In the data rows, the value 128 means zero.
Each row of this table is followed by its label. One hidden rule gives the labels. It looks at one to three of the table's principal directions, none of them among the few with the most spread.
[147 255 197 103 141 104 153  25 125 118 139 217  38  60  84  81 130  64
 199  90 103  88 170 161 196  58  21  75  59 160 128 137 119 127  83 117
 136 161 104 103 105  92] 0
[133  85 166 172  79 123 150 109 197  86  67 111  99 101 138 168 152 100
 111 159 132 103  83 116 113 173 122 172 119 112 134 133  96 119 139  81
 142 149 101 152 136  97] 3
[161  91  94 100 103 123 183 174  74 127 179  17 144 159 171 171  64 172
 119 137 143 194 125 123 125 147 183  99 178 160 138 102 141 149 134 146
  95 106 135 138  88 196] 3
[131  67 129 148 109 136 135 112 130 127 111  88 127 137 126 155 117 104
 150 185 141 125  98 123 123 179 139 130 116 141 143 126 110 159 127 108
  89 126 124 144 133 118] 2
[170 132 151  80 102 161 187  86  89 141 174 122  55  83  90  71 103  96
 161 113  74 102 108  70 202 125  65  85 108 151 160 121 108 165 115  70
 116 123  82 132 135  86] 4
[144 111 163 167  84 100 166 109 116 143 128  19 139 121 117 163 138 143
 124 115 175  71  62 102 157 198 104 146 103 141 155 127 125 140 160  52
  98 125 128 134 141 104] 0
[ 81 136  53 115 175 112  95 196  98 137 160  96 222 219 168 168  99 211
  75  91 182 225 167 197  73  84 228 116 242  92  90 115 191  84 144 239
 149  99 189 128  79 214] 1
[119  24  72 136 148 140  92 206 130 146 102  83 179 180 159 154 131 168
  99 171 134 158 117 146  88 149 208 175 141 120 126 122 136 139 149 134
 110 117 164 128 144 158] 0
[150 188 160 103 163 154 105  93 210 114  92 249  75  52  81 100 172  59
 136 136  94 113 157 120 152  90  65 143 105 124 105 144  78 103 110  80
 195 126  87 100 153  94] 5
[120  96 119 128 128 148 109 135 121 123 107 158 128 122 140 104 136 119
 133 162 101 133 137 112 108 134 142 133 110 123 134 128 130 147 116 138
 125 140 126 132 151 126] 3
[147 144 178 146 102 128 152  86 141  91  84 149  63  90 136  85 153 104
 148 108  67 122 127 144 120 108 105 119  90 121 147 137 135 128  97 124
 150 185  94 120 118 100] 2
[131 180 120 111 159 139 120 103 149 123 122 162 126 153 111 138 103 117
 146 115 113 201 171 180 114  62 145 103 177 123 115 135 145  91 109 187
 134 136 110 110  69 140] 4
[136  72 119 112 107 143 144 119  53 155 177  98 108 126 130  90 103 111
 167 162 117  88 104  83 160 186 112  86  81 159 153 119 118 201 116 102
  74 110 134 146 163 119] 2
[146   0  90 139  80 147 165 186 112 111 138  33 132 173 178 159  87 150
 109 167 110 167  89 108  97 181 197 132 170 132 147 115 118 155 144 138
  99 117 127 164 114 159] 4
[123  93 124 153 137 118 107 141 195 119 103 134 158 130 143 185 136 119
 103 159 180 127 115 137 110 159 146 163 149 113  98 129  91 104 147  93
 152  92 144 131 140 145] 2
[112 231 155 119 182 121  85  85 186 114  97 254 119  99 112 100 160 106
 128  84 122 145 182 178 116  47 104 123 136  92  87 142 135  69  98 151
 199 137 122  92 117 121] 0
[134 145 133 139 155 135  92 108 118 159 114 187 153  94 108 104 154 117
 141 120 135  91 163 103 178 106  73 132  92 142 123 141 126 112 157  78
 153 110 156  97 173 140] 5
[146 119 143 132 114 133 131 120  91 147 133 122 109  93 107  98 145 105
 162 153 110  66 119  84 164 161  78 128  49 171 158 132 112 175 133  87
  94 140 125 124 170 105] 5
[121 155 167 174 122  85 123  61 106 163 134 103 134 119  82 157 137  90
 192 148 193  30 107 134 186 172  48 123  39 180 146 141 110 156 146  81
  58 128 156 124 144  94] 4
[ 54 179  99 139 188  92  81 129 196 141 114 121 195 225 101 210 128 168
  81  85 221 178 120 247  85  81 192 163 232  60  76 133 165  50 142 199
 139 109 162 131  62 118] 0
[102 181 117 139 176  92 100 156 215 121 118 151 184 164 137 187 138 171
  65  67 193 166 141 195  93  74 167 169 212  72  71 131 130  35 147 151
 195  97 155 111  87 153] 5
[116  88  99 115 107 116 151 174  53 135 169  23 133 174 150 130 107 165
 132 146 131 136  95 138  98 178 180 112 118 150 155 110 157 190 113 179
  63 146 142 154 116 137] 3
[141 125  94  92 165 143 113 174 119 118 140 168 153 119 175 103 120 156
 101 121 112 197 180 133  99  88 173 108 169 114 100 114 137 113 112 154
 188 105 148 106 131 201] 0
[105 139 177 190 105  93 119  80 221 118  63 130 112 135  96 193 158 101
 124 125 169  64  81 160 138 143  95 195 104 107 122 150 107  85 155  82
 112 147 117 139 120  57] 1
[116  47  88 112 151 176  92 191 128 167 126 134 164 127 104  81 169 153
  82 139 106  90  92  65 136 154 139 179 128  96 138 126 114 146 160  73
 152 101 138 132 202  94] 5
[145 134 147 107 131 164 135 111 143 107  99 181  65  94 105  64 146  91
 155 141  37 138 137 124 116  93 112 124  95 127 152 134 117 148  85 143
 137 178  79 122 124  81] 5
[156 115 100 110 112 143 131 175  82  99 142 134 113 136 193 107  97 135
 142 153  66 201 183 122  75 123 181  86 128 161 131 124 146 151  96 207
 116 147 117 123 111 198] 5
[ 98  37  73 152 119 112 112 221 122 116 126  60 192 196 198 178 115 190
  78 157 161 163 111 146  54 168 229 163 168 109 117 114 143 133 145 181
 113 118 173 156 124 181] 1
[121 162 107 109 149 111 130 112  68 165 200 137 170 148 134 128  79 153
 140  87 177 128 162 121 178  99 108  75 155 139 110 120 147 114 146 133
 121  75 172 120 119 176] 5
[108  84 104 134 136 112 122 146 114 157 153  78 160 176 128 158 109 151
 124 134 175 110  96 144 135 155 152 138 136 125 125 121 129 140 144 120
  88 100 161 142 128 125] 2
[138 117  92  86 182 162  87 173 139 165 140 157 156 131 113 102 139 140
 108 134 116 151 138 115 121 119 155 142 142 116 111 126 118 127 124 106
 150  91 128 100 158 132] 2
[151 174 126 111 157 129 140 144 131 130 136 107 153 121 126 119 138 166
  98  67 128 179 147 148 124  84 141 119 182 112 119 124 149  88 135 131
 188 121 128  95 103 163] 4
[141 213 154 113 174 116 137 108 214 107 111 165 117 114 104 135 150 137
  91  42 134 175 144 195 128  42 121 137 202  78  90 133 126  41 122 123
 227 123 111  94  76 127] 2
[105 182 153 154 141 127  95 105 185 116  88 190 146 103 103 127 175 114
 107 110 142 108 134 124 112 117 102 157 135  95 111 144 123  85 136 123
 177 136 117 119 144 100] 1
[115 146 103 122 122 109 146 138  62 137 183  95 166 156 149 138  88 167
 128 101 159 144 151 125 141 112 135  90 159 141 129 116 159 128 142 175
 111 113 164 139 104 177] 1
[140 116  96  81 134 147 150 150  59 139 182  95 136 134 142 102  92 149
 134 136 116 171 142 109 131 128 153  80 153 144 137 106 144 165 111 153
 117 110 133 131 122 166] 3
[144 149 160 117 100 139 167  79  95 116 135 137  66  91 105  83 125  96
 166 121  81 104 125 107 167 117  75  95  93 147 159 129 129 156 110 118
 117 161  98 136 125  95] 1
[ 93 156 132 149 146 107 104 100 165 142 101 121 131 176  85 174 137 121
 134 115 163 119 114 198 134 108 127 156 141 115 119 144 144  97 143 149
  99 142 135 130  95  87] 4
[144 224 172 136 148 111 135 101 218  98  86 188 104  93 103 135 162 123
 103  56 115 140 153 168 135  43  90 159 155  99 106 144 120  44 132 118
 207 151 101  98  90 110] 5
[110 104  95 107 168 142  82 147 132 183 142 149 151 160  96 128 129 134
 120 132 146 104 119 127 157 127 132 154 125 118 113 134 125 126 149  96
 107  88 147 119 160 103] 4
[135 145 161 151 127 124 127 108 140 125 114 159 132  82 123  91 167 127
 119  93 123  81 123 100 144 125  83 134 103 111 131 134 119 113 137  81
 178 131 131 114 160 114] 4
[160 135 139  86 128 162 138 109  94 136 147 154  74  79 105  70 131  83
 167 158  76 116 135  88 153 145  92  91  80 161 146 126 109 181  94 102
 117 132  94 119 158 110] 2
[138 166 199 127  93 146 155  32 131 129 121 199  35  47  61  59 156  53
 176 119  79  19 101  65 214 130   1 117  43 138 160 143  96 155 119  47
 123 155  79 139 171  25] 1
[150 165 169  96  96 145 175  58  66 151 171 119  61  76  72  71 119  86
 180 121  98  63 101  66 208 151  40  81  69 163 169 126 121 184 112  72
  88 138  87 136 151  65] 3
[126  93 140 166  88 102 148 146 125  71 101  97  93 143 191 133 132 130
 133 138  98 145 125 172  64 147 170 120 109 131 137 128 139 145 100 193
 122 181 130 149 100 152] 4
[126 201 142 119 123 118 165  99 154  74 123  80 117 143 128 171 114 124
 121 116 144 230 132 197  63 118 176  88 218 110 116 120 152 104  87 215
 153 154  88 134  41 149] 2
[107  83 114 135 140 149  93 106 111 195 131 127 166 137  69 130 133 113
 146 165 165  54  93  76 190 168  86 156  91 136 144 135 114 152 169  50
  74  91 146 133 187  75] 3
[ 95  34 101 152  83 125 131 166  96 116 129  45 134 182 160 159 116 137
 126 192 139 122  77 126  75 216 191 138 120 133 149 120 136 187 124 172
  57 144 136 179 134 120] 4
[139 120 103 105 122 137 149 159  79 140 178  88 143 142 135 115 100 153
 125 121 119 144 128  98 129 135 142 105 146 143 142 117 136 149 130 150
 110 116 129 135 120 147] 5
[117 135  82  95 172 128 118 159 120 135 144 142 158 165 145 137 105 171
  97  88 140 197 171 180 134  53 169 117 205 103  97 118 161  86 141 169
 170 103 165 115  95 186] 3
[139  78 161 176  89 118 155 137 167  84  67  96 129  99 173 132 162 152
  87 116 117 122  95 118  96 146 146 168 131  91 138 123 125 108 138  87
 181 157 125 135 139 131] 0
[177 144 185 143  57 118 199  75  82 113 166  69  91  59 131 123 113  91
 168 142 137  76  98  48 168 210  59  77  78 181 162 121  97 178 123  63
 105 124  95 139 146 129] 4
[ 87  42  86 152 135 114 103 175 141 141 133  97 191 181 151 176 117 157
 100 167 189 111  95 133 103 168 175 167 148 107 115 118 113 136 155 131
 105  93 178 158 143 138] 3
[110  45 116 159 101 127 121 152 178 106  77  76 122 173 147 196 130 123
 107 183 143 145  83 161  82 181 190 176 146 112 125 130 120 132 138 132
  97 139 122 158 120 114] 0
[111 117 139 143 109 142 135 101 190  92  92 152 104 123 104 161 132  81
 132 175 125 133 111 131 109 137 121 149 149 116 130 134  96 123 124 145
 128 146  95 159 110  89] 1
[127 108 152 166 105 108 138 120 165  99  96 140 126 116 164 142 137 134
 108 112 135 114 121 132 118 125 127 147 130 103 119 130 120  98 138 107
 161 134 137 134 128 137] 3
[146 155 178 160 133 130 110  95 203 125  57 176 107  75  89 121 184  94
 134 130 108  77 118 116 142 117  74 185  71 125 136 148  97 102 136  58
 152 156  99 101 155  71] 1
[ 99 152 155 174 133  82 125 105 198 108 100 129 150 145 135 179 147 143
  94  78 191 113 107 186 118 112 128 158 167  79  96 135 128  63 148 120
 173 121 152 132 101 122] 2
[146 173 179 127  73  95 204 102 145  84 139  74  70 109 145 146 109 133
 122  93 123 128  91 134 117 135 122 120 134 123 140 116 125 125 100 128
 123 160  84 148  80 102] 3
[132 127 127 114 131 143 128  97  91 149 144 147 129 132 132  97 103 134
 141 103 116 141 143 116 158 106 123  91 141 117 127 127 154 121 125 113
 129 111 131 117 131 136] 0
[130 154 132 114 109  97 180 125 117 113 159  61  99 151 129 166 102 146
 118  87 151 146 112 174 147 115 133 111 169 132 126 118 144 118 134 150
 123 133 130 145  75 140] 5
[177 195 175  85 103 164 171  48  77 129 160 148  50  35  63  75 122  37
 212 183  82  95 136  52 184 164  29  61  51 204 171 127  92 207  84  93
  88 147  59 124 150  86] 1
[127 200 184 142 127 134 110  72 173 125 113 190 111  58  82  98 185  77
 130 118 139  63 109  83 138 166  57 131  93 113 120 144  96 121 118  70
 172 123  91 117 176  71] 4
Here are more rows. What is the label of each one?
[131 111 130 144 121 131 138 126 152  89 100 108 128 121 143 154 137 110
 125 163 134 170 127 153  86 149 155 121 156 127 125 125 118 131 115 155
 152 141 120 136 109 154] -> 2
[115 106 177 197  70  92 151  90 170  62  82 137  94 109 172 153 141  96
 140 148 133  94 109 143  91 160 115 134  96 119 131 135 105 126 115 143
 134 169 125 161 116 120] -> 4
[ 92 112 114 165 155 126  64 120 181 140  83 155 179 159 112 183 146 107
 128 180 184 126 127 156  98 157 149 164 134 116 103 143 118 109 143 133
 113 110 147 127 141 121] -> 2
[130 173 130 121 156 145  93 107 112 154 122 179 138 106  88 100 144 102
 162 146 113 113 161 109 145 111  89 122  86 155 137 140 129 138 124 130
 112 135 121 103 149 114] -> 1
[112 112  97 136 117 104 134 179 112  92 143  75 175 164 199 178 102 167
  98 150 169 198 141 155  50 158 212 112 183 124 108 109 147 130 115 206
 132 121 154 146  96 207] -> 3
[158  79  91 105 111 142 159 198  64  95 158  88 125 135 203  95  97 160
 126 148  69 201 158 117  69 131 195  86 140 152 145 107 142 170  96 202
 129 147 130 134 109 205] -> 5
[123 134 147 125 150 128 107  94 160 155 108 161 107 115  82 123 148  99
 146 136 137  78 109 138 166 124  88 155  85 126 126 137 108 130 129  71
 116 124 124 117 151  72] -> 0
[114  96 109 123 157 124  97 161 114 170 146 131 147 148 120 102 143 150
 123 118 135  79 110 126 142 135 129 152  91 122 127 129 124 144 137 102
 111 110 159 120 165 107] -> 4
[116  90 127 163  86 110 142 148 127 118 141  84 153 143 162 160 122 150
  98 121 164 101  97  97 118 180 140 140 145 117 125 126 124 122 158 116
 127 109 143 156 140 142] -> 5
[123 109 106 117 139 136 100 177 150 150 127 111 153 146 126 149 140 149
  93 139 143 124 107 111 111 159 161 170 135 118 117 128 123 125 144 104
 120 105 125 125 154 119] -> 1
[111  55  87 128 125 154 115 173 102 119 138 114 167 137 155 117 130 137
 109 178 129 147 121  94  86 176 171 122 151 119 131 116 121 164 128 155
 138 112 146 152 157 159] -> 4
[131  90 117 147 117 116 122 173 102 119 145 119 161 113 183 116 139 151
 108 134 142 109 132  94 102 171 143 123 111 132 121 121 118 146 135 123
 152 110 162 132 166 178] -> 4
[144 117 156 117  98 148 157  82 108 147 143 131  77 100  92  89 123 101
 151 114  96  72  96  78 195 139  67 115  96 133 154 132 117 149 135  61
 109 126  99 137 153  71] -> 4
[133 166 130 117 172 170  71 138 148 125  98 229 143  71 111  55 191 104
 122 139  80 134 169  93  92 116 112 130 106 115 119 141 117 127 105 133
 196 137 109  94 180 125] -> 4
[ 72  78 104 207 139  79  84 153 219  96  69 109 197 208 167 248 133 141
  94 161 221 156 119 226  51 145 202 184 184  92  84 138 120  72 157 187
 132 120 183 151  86 164] -> 4
[157 117 156 127 101 136 157  89 118 135 135 126  92  89 114 113 122 100
 149 127 118  89 112  87 184 147  75 114  99 146 142 130 107 142 137  58
 125 117 112 128 150 111] -> 2
[ 96  79 103 166 124  89 119 184 182 122 124  53 181 196 161 215 131 178
  61 108 208 134  79 175  85 167 196 180 196  86  96 127 128  86 168 133
 140  95 166 150 109 148] -> 4
[134 159 137 127 110 118 159 113 117 109 146 103 121 131 136 141 107 132
 130 108 133 156 133 137 123 121 130  99 160 131 129 124 139 119 122 157
 131 133 117 135  93 145] -> 5
[111 100  85 136 154 140 105 166 144 115 102 101 182 177 143 166 123 152
 105 154 141 213 144 174  64 118 205 138 198 110 117 124 148 108 130 197
 139 130 141 128  93 170] -> 4
[145 200 183 140 114 119 138  40 119 107  98 171  62  88 104 112 131  60
 206 148  96 118 161 155 146 110  68  86  59 173 146 143 131 146  88 147
  95 182  96 114 106 106] -> 0
[161 194 147  94 140 154 140  92 104 112 137 207  79  81 124  55 121 100
 164  99  52 165 190 121 142  59  92  70 118 142 133 133 138 123  89 157
 163 152  94  99 112 142] -> 4
[149  88 162 173  78 104 159 116 155  97 106  86 115 112 169 165 125 121
 125 141 146 108  97 116 116 179 129 139 112 132 131 127 104 127 134  85
 127 130 123 140 129 138] -> 2
[131   0  84 134  91 133 155 197  90 116 172  56 160 156 213 138  84 160
 103 178 145 138  89  83  91 210 199 115 150 122 130 100 102 181 130 119
 115  82 164 170 152 184] -> 2
[132 199 158 117 148 128 127  80 124 135 120 194  93 103  92  76 137 110
 163  90  85 111 159 142 160  55  74 114  90 133 140 139 140 115 107 137
 131 163 111 105 113  90] -> 1
[114 129 128 123 125 119 120 118 140 141 121  97 104 151  96 171 128 104
 142 161 154 110 101 157 140 161 128 145 111 146 128 133 124 148 130 122
  76 131 120 141 125  94] -> 3
[123 156 116 127 151 127 122 148 156  67  94 154 123 153 173 126 124 135
 125 130  85 244 179 214  25  69 207 106 179 107 112 126 153 104  70 255
 165 178 114 119  55 175] -> 2
[112 112  82 109 166 133 100 187 133 148 151 127 175 158 129 139 130 162
  91 121 153 145 134 135 116 118 162 147 169 112 106 123 127 115 148 143
 149  93 159 126 136 153] -> 5
[101  13 105 176  94 126 125 152 111 110  93  76 150 183 178 149 112 146
 131 181 122 140 100 144  74 166 194 146 123 117 149 124 142 156 129 168
  78 155 152 162 121 135] -> 0
[139 186 102  63 150 168 139 118  84 129 177 141 109 133  99  97  96 110
 151 129  91 207 166 131 121  98 140  59 180 144 130 122 148 145  91 200
 126 126  91 123  91 144] -> 4
[138 102 178 151  53 130 162  85  76 104 111 111  53  67 126  90 147  70
 187 198  84  42  94  64 142 210  68 115   3 182 185 128 110 223 100 102
  59 189  95 161 175  76] -> 3
[156 161 123  72 126 156 155 121  87 108 149 111  68 113 112 106 104  86
 181 186  71 190 150 138 100 135 143  75 111 180 152 117 128 194  63 195
  81 165  75 130  94 129] -> 3
